One turn sends every row of this set to another row. A few are shown first. Where does it send the rows asked after them?
Mure: [  9.1  21.8  11.0  46.9  -2.7   2.7  12.3  10.0   5.8  -6.5  17.7  16.9
   2.0  18.3  -1.4  20.3  -5.2   3.8  -9.1  25.3 -14.5  14.8  14.1 -13.2
  -5.4 -10.3  22.2  -7.2  -8.6 -21.4]
gib: [ -7.7   6.1  36.7   1.1   1.1  11.2  17.1  34.6  -2.0  -7.2   7.1  18.6
 -27.8  -3.7  12.4   0.0   7.2  18.5  -4.8  -0.7 -28.0   4.1 -15.4  10.9
  11.9  10.9   1.2  16.6 -33.7   1.9]
Zotib: [ -9.2  10.4  38.2   9.0   0.7  15.3  22.4  35.4  -1.5  -1.5  10.2  22.7
 -26.0  -4.5  21.5   1.7  -0.6  10.5  -1.8   5.4 -31.6  14.4 -23.2   7.5
   2.4   0.3  -0.5  19.4 -28.3  -5.8]
kuno: [ -4.2   7.2  38.0   5.5  -1.5   7.9  18.2  32.8  -0.8  -4.6   8.3  23.7
 -26.9  -2.6  13.3   1.5   2.6  20.0  -3.7   1.8 -29.6   4.9 -23.3  11.3
  11.0   6.6  -0.7  15.6 -37.9   0.1]
sadep: [  7.1  18.1  31.2  12.3  -1.3   7.4  16.3  15.5  -7.7  -2.5   2.2 -12.4
 -30.1  -0.3  12.7  -9.1   6.0  15.1 -12.3   4.2 -29.3   6.0 -16.4  11.9
   8.6   3.3  -3.5  12.3 -41.6  -4.1]
muzuv: [  8.7  18.4  31.4  14.9  -2.0   6.5  17.8  15.1  -6.8  -0.8   2.7  -9.0
 -29.6  -0.1  13.8  -8.0   1.8  14.6 -10.7   6.6 -30.5   8.3 -22.2  11.4
   5.7  -1.2  -4.3  11.7 -42.6  -6.3]
mafi: [ 21.3  19.9  17.6  35.3  11.4   5.6  14.1  11.9  23.0   3.8  28.2  34.6
  14.5  14.4  -7.5  -2.5   0.9  24.0  -9.2  16.6 -23.4   1.7  10.5 -12.7
   2.6  -1.4  14.6 -10.7 -21.2 -11.5]
boti: [-11.8   8.1  36.6   1.9   3.1  16.5  18.4  36.1  -2.9  -6.0   7.8  15.4
 -28.9  -5.0  16.9   0.4   7.7  11.8  -4.2  -0.9 -28.6   7.5 -11.8   9.3
   8.3  11.3   1.7  18.8 -26.6  -0.4]
vona: [ 20.0  18.6  16.7  30.2  12.6   5.2  10.6  13.3  22.0  -0.1  26.5  29.3
  13.3  14.0 -11.3  -3.7   6.7  25.0 -10.2  12.9 -20.7  -3.9  17.2 -11.4
   7.3   5.5  16.5 -11.4 -21.8  -7.4]
zazi: [  3.0  21.1  31.2  16.6   0.2  13.6  20.1  17.7  -8.0   0.7   3.4 -12.8
 -29.9  -2.2  19.9  -8.9   2.1   6.8 -10.2   7.3 -31.2  14.8 -18.6   8.3
  -0.2  -2.8  -3.7  15.2 -33.6  -9.7]
Kipi: [ 12.6   4.6   9.6  28.8   6.1   4.2   0.4  10.1   9.9   0.2  12.0  33.4
   3.7   7.5  -8.8  21.5  12.2  23.0  -1.1  14.0 -12.9  15.4  23.4   4.0
   5.7  17.6  26.5  -8.0  -8.4  -2.2]
ref: [ 11.9   9.7  10.2  39.9   4.9   6.6   7.8  10.5  10.7   7.1  15.2  39.7
   7.4   7.0   1.3  23.5   2.7  16.2   1.6  21.3 -18.1  27.8  12.1  -0.2
  -5.4   3.7  23.2  -5.3  -4.5 -10.7]
Dabob: [ -1.9   7.0  18.9  15.0  -1.9  18.1  14.7  14.6  -1.6   2.2  -9.2  -5.7
 -19.3   0.4   2.4   3.5   9.9  32.8 -10.4  -6.0  -7.0  -2.0 -16.9  18.6
   9.1  10.9   2.6   4.5 -41.3  -1.5]
dasi: [ -9.2  14.5  18.1  28.4   0.5  30.4  25.7  18.8  -2.5  11.3  -4.0  -3.1
 -17.0  -2.5  21.0   5.7  -0.7  14.8  -5.0   4.2 -12.0  18.5 -24.0  11.6
 -11.2  -5.9  -0.3  11.4 -25.1 -16.6]
tak: [  3.6  17.5  30.6  10.5   0.7  11.4  16.8  17.2  -8.3  -3.2   2.2 -15.7
 -30.7  -1.9  13.5  -9.5   7.6  10.9 -12.2   3.2 -29.0   7.6 -11.9  10.8
   7.0   4.7  -1.9  13.8 -36.3  -5.2]
Ragip: [-10.6   7.8  16.5  12.9   2.5  27.5  15.6  18.2  -3.5   2.0  -8.3 -13.2
 -20.4  -3.6   7.9   2.1  13.8  22.4  -9.0  -6.8  -6.8   2.4  -5.9  15.9
   2.7  13.0   4.5   9.1 -28.8  -4.7]
rofa: [ 15.6  20.4  12.8  47.3  -7.1  -5.1  10.6   6.8   6.6  -7.4  16.6  21.6
   2.4  20.7  -7.2  21.3  -6.5  13.1  -9.6  24.7 -14.3   8.6   7.6  -9.2
   0.8  -9.5  20.8 -11.3 -19.1 -17.3]
padab: [  7.1   8.6   9.5  35.6   8.0  10.8   5.7  13.2   9.6   4.9  15.0  33.5
   5.7   5.1   1.2  21.7   7.8  12.3   0.8  18.3 -16.0  26.7  21.6  -0.8
  -5.4   8.9  25.5  -3.6   1.7  -9.8]
Pes: [  1.1  19.6  30.8  12.5   2.1  14.4  18.4  18.5  -8.6  -2.2   2.6 -15.6
 -30.1  -2.8  18.2  -9.7   6.4   6.5 -11.6   5.4 -29.5  11.9 -13.1   9.4
   2.6   1.7  -2.7  15.0 -32.5  -7.7]
kulik: [ 16.9  17.3  11.4  41.1  -6.3  -8.4   5.8   5.6   6.6 -11.4  15.0  18.3
   1.2  21.7 -14.4  19.4  -0.5  18.7 -11.2  19.9 -11.7   0.9  13.4  -6.2
   9.0  -2.1  23.3 -13.6 -22.7 -11.5]
muf: [ 12.5  21.9  16.6  34.5  16.4  16.2  16.3  17.4  21.0   4.5  29.0  26.3
  13.7  10.0  -0.5  -4.4   3.8  11.2  -7.6  17.0 -23.4   8.2  20.9 -16.1
  -3.7  -0.2  16.3  -6.2  -7.2 -15.4]
riro: [ 17.4   6.4  11.0  33.2   3.0  -1.4   1.9   8.0  10.9   3.1  13.3  39.1
   6.1   9.1  -8.2  22.8   7.2  27.0  -1.3  16.7 -14.6  15.9  14.4   4.1
   6.3  12.0  24.8  -8.9 -14.8  -3.2]
molo: [  8.0   6.5   9.6  29.4   8.0   9.8   1.6  12.9   9.0   1.8  13.3  30.4
   4.6   5.1  -3.4  20.9  13.1  16.3  -1.4  14.2 -13.5  20.9  27.0   1.9
   0.6  15.7  27.3  -4.8  -0.6  -5.2]
fipif: [  3.0   9.8  20.2  24.3  -5.9  14.1  19.5  12.5  -0.2   7.3  -7.4   3.4
 -17.3   2.0   6.6   6.4   0.7  34.0  -7.9  -0.1  -9.6   3.4 -31.0  17.8
   4.6   0.0  -0.2   4.4 -46.3  -6.3]
Timit: [ 16.9   8.0  11.1  38.8   1.9   0.6   5.3   9.3  11.9   6.5  15.4  42.7
   7.2   9.4  -3.6  23.5   2.6  23.2   0.8  20.3 -17.2  21.9   8.0   2.3
   0.3   5.5  23.5  -8.4 -12.6  -7.3]
pozem: [ 11.8  20.0  15.9  29.2  17.4  16.4  12.6  17.3  20.3   1.0  27.5  21.9
  11.4  10.0  -4.7  -5.6   9.1  12.7  -9.7  11.9 -21.0   3.5  28.0 -15.0
  -0.1   6.2  18.3  -7.0  -7.3 -12.0]
kopug: [ -0.6  13.5  18.9  30.3  -4.5  20.5  25.0  14.2  -0.8  12.0  -5.1   4.5
 -15.3   0.0  15.6   7.3  -4.6  24.6  -5.1   5.4 -12.8  13.6 -34.8  13.3
  -5.3  -8.4  -2.0   7.0 -38.0 -13.2]
kab: [ -4.9   9.1  38.2   9.0  -1.7  10.4  22.0  32.7  -0.8  -2.6   9.3  25.7
 -26.2  -2.8  18.0   2.7  -2.0  16.6  -2.6   4.8 -31.2  10.6 -27.2   9.5
   6.7   1.3  -0.9  16.6 -35.1  -3.4]
Zem: [  4.7  17.8   9.9  34.3   0.9   4.4   5.1  11.5   4.2 -13.9  14.6   6.0
  -1.4  16.7  -9.3  17.4   7.3   5.9 -11.9  16.1 -10.4   4.7  31.0 -10.2
   3.7   5.0  25.3  -8.1  -5.6 -13.3]
damur: [ 15.4  18.5  16.2  26.8  16.1  11.2  10.0  15.3  20.5  -1.3  26.1  23.4
  11.7  12.1 -10.2  -5.7  10.4  20.1 -10.7  10.8 -20.1  -3.0  26.3 -12.5
   6.2   9.4  19.3  -8.9 -14.3  -8.0]
Tuf: [ 18.0  22.1  17.2  38.0  13.3  11.2  17.0  14.6  21.6   5.4  29.2  31.8
  15.3  12.9  -2.6  -2.7  -0.6  16.6  -7.1  18.5 -23.9   7.9  11.8 -15.3
  -3.1  -4.9  15.0  -8.8 -13.7 -15.1]
nilip: [-13.5  12.2  16.9  19.5   3.9  34.5  21.8  21.0  -4.5   7.0  -6.1 -11.9
 -19.4  -5.0  17.1   3.0   9.0  13.3  -6.6  -2.2  -8.7  13.5  -8.9  12.0
  -7.2   4.7   3.4  12.0 -20.2 -11.9]
Fer: [-12.9   9.1  37.6   5.0   3.2  18.2  21.0  36.4  -3.5  -3.5   9.6  17.9
 -27.4  -6.1  21.0   0.8   4.0   8.2  -2.4   2.5 -30.1  13.0 -14.4   7.4
   3.3   5.8   0.3  19.8 -23.2  -4.1]
vinur: [ 11.0  16.0  10.9  34.0  -3.0  -3.1   3.1   8.6   4.7 -15.3  14.2  10.9
  -1.2  19.9 -15.7  18.2   6.4  15.3 -13.0  15.2  -9.9  -1.3  25.2  -6.5
   9.7   5.7  25.0 -11.0 -16.6  -9.6]
fepo: [  3.5  21.0  10.2  41.2   0.5   8.3   9.8  12.3   4.5  -9.5  16.3   9.7
   0.3  15.8  -3.1  18.9   1.3  -0.3 -10.1  20.3 -12.8  12.1  25.6 -12.6
  -3.3  -3.4  24.2  -6.2  -2.0 -19.3]
Dil: [  7.1  20.1  32.2  18.4  -1.7   9.4  20.9  15.8  -6.7   1.3   3.6  -9.1
 -29.2  -1.2  17.8  -8.4  -0.1  10.4 -10.2   8.5 -31.6  13.2 -22.8  10.0
   2.0  -4.0  -5.0  13.4 -38.9  -8.8]

Tuf -> muf
kab -> Zotib
Now find these:
muzuv -> Dil
Ragip -> Dabob
Mure -> fepo
molo -> Kipi

